How far apart are the two rows of each pair, measured in a hidden way? 0 means very close, and 30 very far. Two or three weighted sums of its numbers give each row a place; it is the straight-line distance between the places.
np.array([0.3, -0.7, -0.2, 0.1, 0.8, -0.3, 0.9, 0.9, -1.1, -1.0])
np.array([1.1, 2.0, 1.2, 0.5, -0.3, -0.5, -2.3, -2.0, 1.6, 1.0]) >> 6
np.array([-0.6, -0.8, -0.4, -0.6, 0.5, 0.6, 0.4, 0.7, -0.9, -0.1])
np.array([-0.5, -0.9, -0.3, -0.3, 0.5, 0.4, 0.8, 0.5, -0.8, -0.3]) >> 4
np.array([-1.4, -1.6, -1.2, -0.8, -1.1, 1.4, 0.5, 0.8, -0.2, -0.3])
np.array([-0.4, -0.4, -0.9, -0.3, 0.9, 0.5, 0.8, 0.8, -1.1, -0.8]) >> 16
np.array([-0.5, 0.0, -0.2, -0.6, 0.0, 1.0, 0.0, 0.3, 0.1, 0.4])
np.array([1.0, 1.1, 0.9, -0.1, 0.2, -0.6, -0.8, -1.5, 1.3, 1.1]) >> 14
np.array([-0.5, -0.5, -0.5, -0.9, 0.4, -0.1, 0.4, 1.0, -0.9, -0.7])
np.array([0.6, -0.4, 0.2, -0.5, 1.7, -0.7, 0.8, 0.6, -0.6, -0.9]) >> 5
np.array([0.6, 1.7, 0.8, 0.7, -0.3, 0.2, -0.9, -0.9, 0.7, 1.3])
np.array([0.1, -0.5, 0.2, 0.1, 0.5, -0.2, 1.2, 0.6, -0.7, -0.7]) >> 16
np.array([0.8, 1.7, 0.4, 0.5, 0.0, -0.1, -1.8, -1.4, 1.8, 1.2])
np.array([-0.2, -0.9, -0.4, -0.2, 0.8, -0.4, 0.5, 0.8, -0.6, -0.1]) >> 7
np.array([0.5, -0.6, -0.2, 1.0, -0.2, -0.3, 1.8, 0.4, -0.7, -1.1])
np.array([0.7, 0.3, -0.1, 0.0, 0.7, -0.3, 0.5, 0.4, -0.4, -1.2]) >> 9
np.array([-1.7, -1.8, -1.2, -0.5, -0.9, 1.4, 0.9, 1.0, -0.4, -0.2])
np.array([1.2, 2.0, 1.4, -0.3, -0.1, 0.1, -1.2, -0.9, 1.4, 1.2]) >> 28
np.array([-1.6, -1.6, -1.4, -0.9, -0.3, 1.0, 1.1, 1.3, -0.3, -0.4])
np.array([-1.5, 0.0, -0.9, -1.5, -0.6, 1.6, -0.3, 0.7, -0.1, -0.3]) >> 10
np.array([-2.1, -1.4, -1.7, -0.7, -1.4, 1.3, 1.2, 0.7, -0.5, -0.4])
np.array([-0.8, -0.8, -0.7, -1.3, -0.2, 0.7, 0.5, 0.8, -0.1, -0.3]) >> 9
np.array([0.2, 1.0, 0.2, 0.5, 0.1, -0.1, -1.4, -2.2, 2.1, 2.2])
np.array([1.2, 1.6, 0.0, 1.7, 0.2, -0.6, -1.6, -1.5, 1.7, 1.3]) >> 6
np.array([-0.8, -0.8, 0.1, -0.8, 0.0, 0.2, 0.4, 1.1, -1.3, -0.9])
np.array([0.8, 1.5, 0.4, 0.7, -0.3, -0.4, -2.6, -2.3, 2.5, 2.0]) >> 10
np.array([1.2, 1.7, 0.7, -0.2, -0.4, -0.2, -2.7, -1.7, 2.1, 1.7])
np.array([-0.9, -0.6, -0.6, 0.1, 0.0, 0.7, 0.9, 1.2, -0.9, -0.5]) >> 13
np.array([-1.7, -1.5, -1.0, -1.3, -1.2, 1.3, 0.8, 1.3, -0.4, -0.2])
np.array([0.8, 1.6, 0.2, 1.1, 0.2, -0.6, -1.3, -1.7, 1.0, 1.0]) >> 2
np.array([0.9, 1.6, 0.6, 1.5, 0.3, -0.9, -1.2, -2.2, 2.4, 1.7])
np.array([0.4, -0.5, -0.3, -0.6, 0.5, -0.1, 0.5, 1.1, -0.6, -0.2]) >> 9
np.array([0.3, 1.2, 0.7, -0.9, -0.7, 0.1, -1.0, -0.9, 0.3, 0.8])
np.array([-0.6, -1.0, -0.7, 0.2, 0.8, 0.5, 0.3, 1.0, -1.1, -0.8]) >> 21
np.array([-0.5, -0.7, -0.5, -0.4, 0.4, 0.5, -0.1, 0.9, -0.5, -1.1])
np.array([0.8, 1.1, 1.1, 0.2, -0.6, -0.5, -0.8, -0.9, 1.0, 0.0]) >> 18
np.array([0.8, 2.0, 1.0, 0.2, 0.0, -0.2, -2.3, -1.7, 1.9, 1.3])
np.array([0.4, -0.7, 0.0, -0.7, 0.8, -0.1, 0.2, 0.6, -0.8, -1.0]) >> 13
np.array([0.5, 1.6, 1.2, -0.1, -0.5, -0.4, -1.5, -1.9, 2.1, 2.2])
np.array([-0.1, -0.6, 0.2, -0.3, -0.5, -0.7, 1.3, 0.3, -1.2, -1.3]) >> 20
np.array([-1.7, -1.3, -1.1, -0.3, -0.7, 1.5, 0.5, 1.1, -0.6, 0.1])
np.array([0.8, 0.8, 0.1, 0.1, -0.2, -0.6, -0.6, -0.6, 0.6, -0.6]) >> 21
np.array([-1.4, -0.5, -0.8, -0.8, -0.6, 0.8, 0.7, 0.4, -0.5, 0.1])
np.array([-1.2, -1.6, -1.2, -0.3, -0.3, 0.6, 0.6, 0.9, -0.9, -0.3]) >> 16
np.array([0.4, 0.1, -0.2, -0.8, -0.9, -0.2, 0.1, 0.5, -0.5, -0.4])
np.array([0.4, 0.2, 0.3, -1.4, 0.5, 0.0, -0.4, 0.4, -0.4, 0.3]) >> 19
np.array([-1.9, -1.4, -0.9, -1.1, -1.4, 1.7, 0.6, 1.1, -0.2, -0.2])
np.array([-1.5, -1.6, -0.6, 0.3, -0.4, 0.7, 1.1, 0.8, -1.1, -0.1]) >> 5
np.array([0.8, 1.7, 1.0, 0.8, 0.4, 0.0, -2.0, -2.1, 2.5, 1.8])
np.array([-0.2, -0.6, -0.5, 0.0, 0.1, 0.2, 0.2, 0.8, -0.6, -0.9]) >> 10
np.array([1.1, 2.3, 1.2, 0.2, -0.6, -0.6, -2.0, -1.6, 1.6, 0.8])
np.array([0.6, -0.1, -0.4, 0.5, 0.5, -1.2, 1.3, 0.8, -0.5, -0.8]) >> 3
np.array([-0.1, -0.4, -0.1, 0.1, -0.3, -0.2, 0.8, -0.3, -0.3, 1.1])
np.array([0.2, 0.3, 0.7, -0.8, -0.1, 0.2, 0.1, 0.0, 0.2, -0.1]) >> 4
np.array([0.7, 0.9, 0.3, 0.7, 0.0, -1.2, -0.2, -0.4, 0.7, -0.2])
np.array([-0.6, -1.1, 0.0, -0.1, 0.9, -0.1, 0.6, 1.0, -1.3, -0.6]) >> 22
np.array([0.7, 1.1, -0.3, 1.8, -0.5, -0.5, -1.6, -2.5, 2.5, 3.3])
np.array([0.9, 1.6, 1.9, 0.5, -0.4, 0.0, -1.9, -1.8, 1.9, 2.3]) >> 15
np.array([-0.8, -1.0, -0.5, 0.1, 0.7, 0.7, 0.4, 0.9, -0.9, -0.6])
np.array([0.2, 1.2, 0.5, 0.5, 0.0, -0.2, -2.2, -1.8, 2.4, 2.1]) >> 8
np.array([1.4, 1.4, 0.6, 1.1, -0.3, -0.9, -2.4, -2.4, 2.0, 2.5])
np.array([-1.4, -1.3, -0.7, -0.6, 0.2, 0.6, 1.2, 0.8, -0.2, -0.4]) >> 11
np.array([0.5, -0.3, 0.2, 1.1, 0.4, -0.8, 1.3, 0.5, -0.8, -1.1])
np.array([0.7, -0.3, 0.4, 1.2, -0.2, -0.3, 1.7, 0.7, -0.6, -0.8]) >> 9
np.array([-1.5, -1.1, -1.1, -1.0, -1.0, 1.7, 0.7, 0.8, -0.3, -0.1])
np.array([0.3, 0.3, 0.4, -1.1, 0.2, -0.1, -0.1, -0.2, 0.0, 0.4]) >> 5
np.array([0.1, 0.9, 0.9, -0.9, -0.6, -0.4, -0.6, -0.5, 0.5, 0.5])
np.array([0.4, 0.6, 0.0, 0.5, -0.3, -0.6, -0.2, -0.7, 0.4, -0.9]) >> 19
np.array([-1.5, -0.3, -1.1, -0.4, -0.7, 1.0, 0.6, 0.6, 0.2, -0.3])
np.array([-0.6, -1.5, -0.8, 0.5, 0.8, -0.3, 0.4, 1.2, -1.2, -0.6]) >> 19
np.array([0.9, 0.0, -0.2, 0.6, -0.6, -1.0, 0.6, 0.0, 0.1, -0.8])
np.array([-0.6, -0.7, -0.5, -0.3, 0.9, -0.1, 0.4, 0.6, -1.1, -0.6]) >> 26
np.array([0.5, -0.5, 0.8, 0.0, 0.8, -0.6, 1.8, 0.7, -0.4, -0.8])
np.array([-0.5, -0.3, -0.3, -1.0, -0.4, 1.5, 0.2, 0.1, -0.5, 0.5]) >> 9
np.array([0.9, 1.1, 1.4, 0.6, 0.1, 0.0, -1.8, -1.9, 2.0, 1.7])
np.array([-1.2, -1.0, -0.5, -0.3, -0.3, 0.4, 0.5, 0.4, -0.5, 0.0]) >> 6
np.array([-1.9, -1.5, -0.9, 0.0, -1.0, 0.6, 1.0, 1.3, -0.9, -1.0])
np.array([0.6, 0.9, 0.1, 0.4, 0.1, -0.7, -0.1, 0.0, 0.6, -0.7]) >> 11
np.array([1.3, 1.8, 0.5, 1.4, -0.2, -0.6, -1.9, -1.8, 1.4, 1.2])
np.array([0.6, 1.1, 1.0, -0.2, -0.6, 0.1, -0.6, -1.0, 0.4, 0.4]) >> 7
np.array([0.7, -0.3, -0.1, 0.6, 0.3, -0.9, 1.4, 0.3, -0.8, -0.2])
np.array([-0.4, -0.7, -0.7, -0.2, 0.8, 0.5, 0.3, 0.6, -0.5, -0.3]) >> 20
np.array([0.8, -0.3, 0.4, -0.3, 1.1, -0.3, 1.0, 0.5, -0.3, -1.3])
np.array([0.5, 1.6, 1.1, 1.1, -0.1, -0.2, -1.5, -2.2, 2.2, 2.8]) >> 12
np.array([-0.5, -0.5, -0.3, 0.1, 0.3, 0.4, 0.7, 0.1, -0.4, -0.5])
np.array([1.4, 1.3, 0.0, 1.4, -0.6, -0.6, -0.7, -1.4, 1.1, 1.1]) >> 17
np.array([-0.2, 1.0, 0.6, -0.8, -0.2, 0.4, -1.1, -0.5, 0.2, 0.3])
np.array([-0.6, -0.7, -0.3, -0.3, -0.4, 1.0, 0.3, 0.6, -1.1, -0.5]) >> 7
np.array([-1.5, -1.2, -1.0, 0.3, -1.4, 1.5, 1.1, 0.7, -0.4, -0.3])
np.array([0.9, 2.1, 0.8, -0.7, -0.3, -0.4, -1.5, -1.4, 0.8, 0.9]) >> 11
np.array([0.6, -0.6, 0.1, 0.4, 0.1, -1.3, 0.2, 0.9, -1.3, -0.9])
np.array([-1.9, -1.6, -1.2, -0.8, -1.3, 1.4, 0.7, 1.0, -0.3, 0.5]) >> 13
np.array([-1.1, -0.9, -0.6, -0.4, -0.4, 0.4, -0.1, 0.8, -0.7, -0.7])
np.array([-1.2, -1.2, -0.7, -0.3, 0.0, 0.6, 0.3, 0.7, -0.1, -0.6]) >> 4
np.array([0.6, 1.4, 1.2, 0.5, -0.3, -0.8, -2.2, -2.2, 2.4, 3.0])
np.array([-0.8, -1.5, -0.8, -0.5, -0.8, 1.1, 0.8, 1.2, -0.2, 0.0]) >> 2
np.array([0.7, 1.9, 0.6, 0.3, -0.1, -0.3, -1.9, -2.0, 2.3, 1.9])
np.array([-1.1, -0.9, -0.5, -0.6, 0.7, 0.6, 0.2, 0.7, -0.8, -0.1]) >> 16
np.array([1.1, 2.0, 0.2, 0.9, -0.8, -0.9, -1.5, -1.4, 1.6, 0.6])
np.array([0.6, 1.7, 1.3, -0.1, -1.3, -0.2, -1.8, -1.6, 0.9, 0.9]) >> 7
np.array([-1.8, -1.7, -1.3, -0.2, -0.7, 1.1, 0.6, 1.0, -0.1, -0.4])
np.array([-0.5, -0.1, 0.3, -0.4, 0.0, -0.3, 1.0, 0.8, -1.0, -1.8]) >> 14
np.array([-0.3, -0.8, -0.4, 0.7, -0.1, -0.5, 0.6, 0.5, -0.7, -0.6])
np.array([0.5, -0.7, 0.1, -0.3, -0.3, 0.1, 1.4, 0.4, -0.7, -1.4]) >> 5
np.array([1.2, 1.8, 1.1, -0.2, -0.8, -0.2, -1.2, -1.4, 0.8, 1.1])
np.array([0.9, -0.1, 0.5, -0.2, 0.1, -0.8, 1.8, 0.6, -0.8, -0.9]) >> 4
np.array([0.5, -0.9, 0.1, 0.1, 0.6, -0.1, 0.7, 0.9, -0.7, -1.3])
np.array([0.8, 1.2, 0.6, 1.5, -0.3, -0.3, -1.8, -2.4, 2.4, 2.5]) >> 4
np.array([0.4, 0.9, 0.2, -0.6, 0.2, 0.0, -1.0, -0.6, 0.3, 0.0])
np.array([1.2, 1.3, 0.3, 1.2, -0.5, -0.6, -0.6, -1.3, 1.1, 1.1]) >> 13
np.array([-1.9, -1.0, -0.5, -0.5, -1.4, 0.5, 0.4, 1.0, 0.0, 0.2])
np.array([0.8, 1.7, 0.4, 0.1, -1.1, -1.0, -1.7, -1.3, 0.6, 0.9]) >> 12
np.array([0.3, -0.2, -0.2, 0.5, 0.2, -1.0, 1.5, 0.5, -0.8, -0.7])
np.array([-1.2, 0.1, -0.2, -0.3, 0.3, 0.6, 0.4, 0.4, -0.4, -0.6]) >> 18
np.array([0.8, 2.3, 1.3, -0.5, -0.2, 0.0, -1.8, -1.1, 1.4, 0.5])
np.array([0.7, 1.2, 1.6, -0.4, -0.7, -0.6, -1.8, -1.5, 1.7, 1.5]) >> 14
np.array([-0.6, -0.9, -0.2, -0.8, 0.2, -0.3, 0.3, 0.5, -0.8, -0.2])
np.array([1.2, 1.8, 1.1, -0.2, -0.1, -0.4, -1.9, -1.6, 1.8, 1.3]) >> 11
np.array([-0.4, -0.8, -0.4, 0.1, 1.0, -0.2, 0.2, 0.8, -0.8, -0.9])
np.array([-0.7, -1.1, -0.4, 0.0, -0.3, 0.1, 0.3, 1.1, -1.1, -0.5]) >> 8
